One turn moves each row of this set onto another row. After a few examples, where does it send each row asked below?
J353: | -24 |  -4 |  17 |   5 |  -3 |   9 |  -8 |  13 |   1 |  -3 |  10 |   0 |
J27: |  -7 | -10 |   0 |  -7 |   2 |  14 | -14 |  -6 |   1 |  15 |   5 |   0 |
J114: | -13 |  -1 |   1 | -20 |   7 |  -3 |   8 |   1 |  18 |   3 |  -7 |   2 |
J562: |  -9 | -15 |  10 |  -5 |  15 |   2 |   8 |   3 |  10 |  15 |   6 |   0 |
J648: | -21 |  -1 |   6 |  -6 |  19 |   2 |   1 |   2 |  17 | -15 |  17 |  -7 |
J142: | -25 |   2 |  -2 |   4 |  -1 |  18 |  -3 | -10 |   3 |  11 |  -6 |   7 |
J702: | -11 |  -3 |   4 | -25 |   7 |   2 |   6 |   1 |  16 |  -4 |  -5 |   0 |
J608: | -26 |   1 |  13 |  12 |  -3 |   1 |  -5 |  11 |   2 |   6 |   6 |   4 |
J802: | -13 |   4 |  -7 | -19 |   0 |   2 |  -5 |  -5 |  13 |   5 |  -9 |   4 |
J617: | -11 |   1 |  -4 | -24 |   0 |   7 |  -7 |  -4 |  11 |  -1 |  -6 |   1 |
J112: | -17 |   3 |  -6 |  -7 |   7 |   9 | -23 |  -4 |   6 |  -8 |  12 |   0 |
J965: | -27 |   0 |   2 |   6 |   5 |   9 |   9 |  -6 |   8 |  13 |  -6 |   8 |
J889: | -14 |   3 |  -4 | -17 |   4 |  -3 |   3 |  -3 |  16 |   7 |  -9 |   5 |
J607: | -23 | -10 |  15 |  -5 |  11 |  19 |  13 |   0 |   9 |  -4 |   2 |   0 |
J461: | -21 |  -9 |  11 |  -8 |   4 |  27 |   1 |  -4 |   4 |  -6 |   3 |  -1 |
J137: | -24 |  -1 |  14 |   7 |  -5 |   9 | -12 |  10 |  -1 |   0 |   9 |   1 |
J307: | -11 |  -9 |   3 |   0 |  11 |  -1 |   3 |  -1 |   8 |  23 |   1 |   4 |
J146: |  -7 | -18 |  13 | -11 |  13 |  10 |   2 |   3 |   7 |   7 |  10 |  -4 |
J821: | -21 |   7 |  -7 |   4 |  15 | -11 |  -5 |  -1 |  14 |   6 |   5 |   7 |
J498: | -23 |  11 | -11 |   4 |   7 |  -1 | -14 |  -9 |  12 |   1 |   9 |   0 |
J869: | -24 |  -4 |  19 |   7 |   1 |   4 |  -2 |  15 |   3 |  -2 |  10 |   0 |
J437: | -25 |   1 |  11 |  10 |  -5 |   5 | -11 |   9 |   0 |   5 |   7 |   3 |
J472: | -17 |  -5 |   8 |  -8 |  22 |  -1 |   1 |   6 |  15 | -13 |  15 |  -2 |
J226: | -19 |   0 |   1 |  -8 |  12 |  10 | -11 |  -3 |  12 | -16 |  18 |  -8 |
J733: | -23 |  -3 |   3 |  -3 |  -2 |  26 |  -7 |  -9 |   1 |   1 |  -1 |   2 |
J959: | -21 |   6 |  -7 |  -3 |   6 |   9 | -19 |  -8 |   9 |  -8 |  13 |  -5 |
J736: | -15 |  -4 |   4 | -12 |  14 |   9 | -13 |   2 |   9 | -16 |  16 |  -3 |
J479: | -10 |  -3 |   1 | -26 |   3 |   8 |  -2 |  -1 |  13 |  -5 |  -4 |  -1 |
J738: | -25 |   9 |  -7 |   6 |  14 |  -8 |  -1 |  -4 |  17 |   3 |   8 |   1 |
J631: | -24 |   3 |   2 |   2 |  20 |  -7 |   7 |   1 |  20 |  -5 |  12 |  -3 |
J407: |  -6 | -16 |   8 | -12 |   7 |  17 |  -9 |  -2 |   3 |   6 |   9 |  -4 |
J853: | -20 |   9 | -11 |   1 |   8 |  -1 | -19 |  -6 |   8 |   3 |   7 |   6 |
J260: | -20 |   0 |   3 |   0 |  22 | -11 |   5 |   5 |  17 |  -2 |   9 |   3 |
J788: | -10 |  -7 |  -2 |  -1 |   4 |   5 |  -8 |  -6 |   3 |  23 |   1 |   3 |
J590: | -25 |  -2 |  17 |   9 |   0 |   1 |  -1 |  14 |   4 |   3 |   7 |   3 |
J621: | -26 |  -6 |  10 |   2 |  11 |  10 |  18 |  -1 |  11 |   6 |  -3 |   4 |

J648 moves to J631
J702 moves to J114
Now these:
J608 moves to J437
J562 moves to J307
J821 moves to J853
J965 moves to J142

